In the rows, 128 means zero.
The rows of A fall into 3 groups, and each row is roughly a mix of its group's hidden directions; some rows fit no group.
A:
[[109  84 133 101 161 145 140 148 172  83]
 [120 189 176 121 103 108 103 151 109 114]
 [ 79 130 162 136 138 106 176  85 105 127]
 [107  78 126  77 164 146 108 157 128 151]
 [119  69 149 107 145 164 128 171 144 101]
 [137  95 109  80 157  79 161 130 148 109]
 [111 167 153 132 117 117 170 113  93  73]
 [119 115 170 189 110 118 152 118 169 144]
 [179 136 137  65 132  90 126 124 121 155]
 [157  59 134 142  90 119 140 117 102 152]
 [104 179  95 120  69 148 146 127 115 119]
 [138  97 112 141 149  93 142 115 117 200]
 [ 80  95 136 149  78 169 116 127 123 105]
 [146 129 127 115 198  72 121 133 141 132]
 [145 183 136 119  77 151 154 111 108  99]
 [110 151 127  86 190 107 104 154 123 103]
 [179 144 139  99 123  91 153  78 135 149]
 [133 117 137  61 162 165 124  92 111 117]
 [ 81 114 122 116 144  80 131 185 112 141]
 [130 151  63 145 162 174 147 118 138 135]
 [ 96  99 116 110 101 107 141 161 114 191]
 [149  99 128  66 109  85 155 149 142 139]
 [128 111  56 103 165 145 119 122 115 158]
 [ 79 115 135  92 116 138 136 147 187 102]
 [ 82 127 118 167 145 126 148 190 104 137]
 [156 124  95 156  82 135 121 173  91 152]
 [118 133 149 103  97 170 139 170 170  93]
 [129 160 124 130  73 178  88 119 152 123]
 [124  73 161 117 143 148  88 130 133 176]
 [170  85  88 102 128 134 144 117  81 149]
 [158 103 121  91 146 120  83 139 140  72]
 [135  83 111 129  76 144 167 135 149 167]
 [173  57 135 133 145 127 147 149 118 152]
 [153 147 125 167 138 149 120 140  54 135]
 [172  65 131 106 105 119 147 108 113 100]
 [ 94  91 161  97 134  96 156 114 174 139]
 [127 116 170 158 133 185 130 173 123 155]
 [178 105  92 121 138 120 133 191 113 137]
 [ 87 117 119 129  77 130 112 184 116 100]
 [147 130  82 161  76 128 157  96 107 143]
 [143 123  62  93 135 167 156 119 105 125]
 [150 105 126 190 163 148 126  91 153 108]
 [173 101 113 146 142 102 154 102 136  71]
 [153  80 147 154  98 113 152  78 134 102]
 [151 157  98 134 153 122 167 159  80  96]
 [158 107 162 102 111 134 100 139 118 194]
 [166 130 126  53 154 105 117 116 124 114]
 [ 77 115 158 130 121 124 150 112 100  68]
 [115  95  88 129 102 139 184  97 149 155]
 [108 109 128  75 155 111 118 117 155  71]
 [ 83 106 138 176 141 105 107 113 168 159]
 [ 97 102 112 122 105 186  87 162 126 116]
 [165  79 118 130 166 120 165 162 101 142]
 [161  79 122 159 171 168 124 113 130 103]
 [ 76 122 100  95 110 107 121 127 140 185]
 [139  91  92 190 117 166 139 115 146 121]
 [154  72 148 142  74 124 153 121 105 144]
 [171 119 164  82 139 118 154 127  98  86]
 [122 176 137 112 169  69 122 120 148 150]
 [154 195 118 128  97 112  95 143 160 121]
 [133 183 112 104  79 169 121 152 116 140]
 [124  85 186  78 118 107 142 141 123 141]
 [142 170 121 160 113 168 126 135 125  66]
 [127 141 143  98 193 127  84 151 132  98]
 [150 144  94 188 109 177 134 124 119 108]
 [110 111 100 178 158  98 120  80 101 132]
 [121 199 123 148 148 107 158 156 115 155]
 [106 126 148 108 111 126 183 126 136 193]
 [139 106 106 128 176 108 136 140  59 128]
 [123  93 110 101 139 127  64 145 166 152]
 [120 146 124  60 101 161 103 139 111  97]
 [108  73 137  98 161 136 112 133 134  74]
 [ 68 101 145 144 116 143 104 149 177 142]
 [104 150 169 174 147 127 127 127 184 106]
 [114  97  57 126 144 117 122  92 157 121]
 [118  87 119 175 116  98 112 143 164 172]
 [170 116  81 105 132  93 125  99  84 137]
 [145 128 139 155 162 162  92 130  64 124]
 [112 155 160 106 118 179  89 139 145  87]
 [ 77 146 132  78 117 143 136 166 164 113]
 [ 96 171 116  99 121  94 109 118  96 176]
 [198 125 130 140 138 144 163 166  99 128]
 [100 144  99 116 167 126 169 171 122 171]
 [139 115  94  85 194 114  99 125 121 124]
 [145 158 146 142 104  67 116 100 163 103]
 [169 129 141 122 117 156 112  58 154 115]
 [129 110 115 118 150 113 169 125 202 145]
 [137  96 124 203 142 156 127 125  96 117]
 [ 46 159 124 122 129 145 101 126 140 123]
 [134  67 143 111 141  91  74 133 120 122]
 [ 63 152 130 112 133 111 100 145 159 166]
 [178  75 133 137 174 119 114 127 103 149]
 [177 159 134 154  81 107 148  91 146 133]
 [118  76 159  81 134 136  80 126 122 108]
 [131 193 128 109 121 119 103 121  90 172]
 [ 74 116 157 104  92 126 106  85 140 104]
 [130 193 140 151 181 117  99 135 141 127]
 [124  94 117 126 187 178 112 150 149 108]
 [131 111 153 134  71 148 105 149  82  94]
 [ 98 148 109 144 157 166 163 164 147  86]
 [116 188 153 119 168  92 138  96 131 108]
 [102 213 133 104 118 126 133 137 128 118]
 [124  86 122 162 139 140 125 141  70  83]
 [141 123  67  85 123 163 139 131  86 128]
 [162 147 100 138 132 149  85 137  94  74]
 [149 195 140 170 141 113 142 104 139 102]
 [ 67 169 110 146 159 148 133 121 162 117]]
Here is one row of each group, with its name. Which group are the others in?
[100  96 157 103 171 122 146  77 113 105] => C
[187 141 134 128 112 130 131 146  69  96] => G
[172 145 120 129 164 138 187 110 113 160] => R

[179 157 111 133 121  95 106 114  71 121] => R
[ 79 179 109 107  89 148 107 153 124 129] => R
[128 177 132  68 160  95 112 132 111 120] => R
[142 168 100 144  92 168 113 141  97  86] => R
[137 157 141 138 128 120  84  77 136 182] => G
[ 91 155 105  88 172 115 109 138 140 172] => R
[115 107 131 134 209 138 106 129 133  98] => C
[ 74 101 122 112 125 137 139 122 191 102] => R
[159 126 146 122 118 175 145 194 103 128] => G
[130  94 127 183 136  99 102 149 156  86] => C
[150 157 147 114  88 104  93  85 137 169] => G
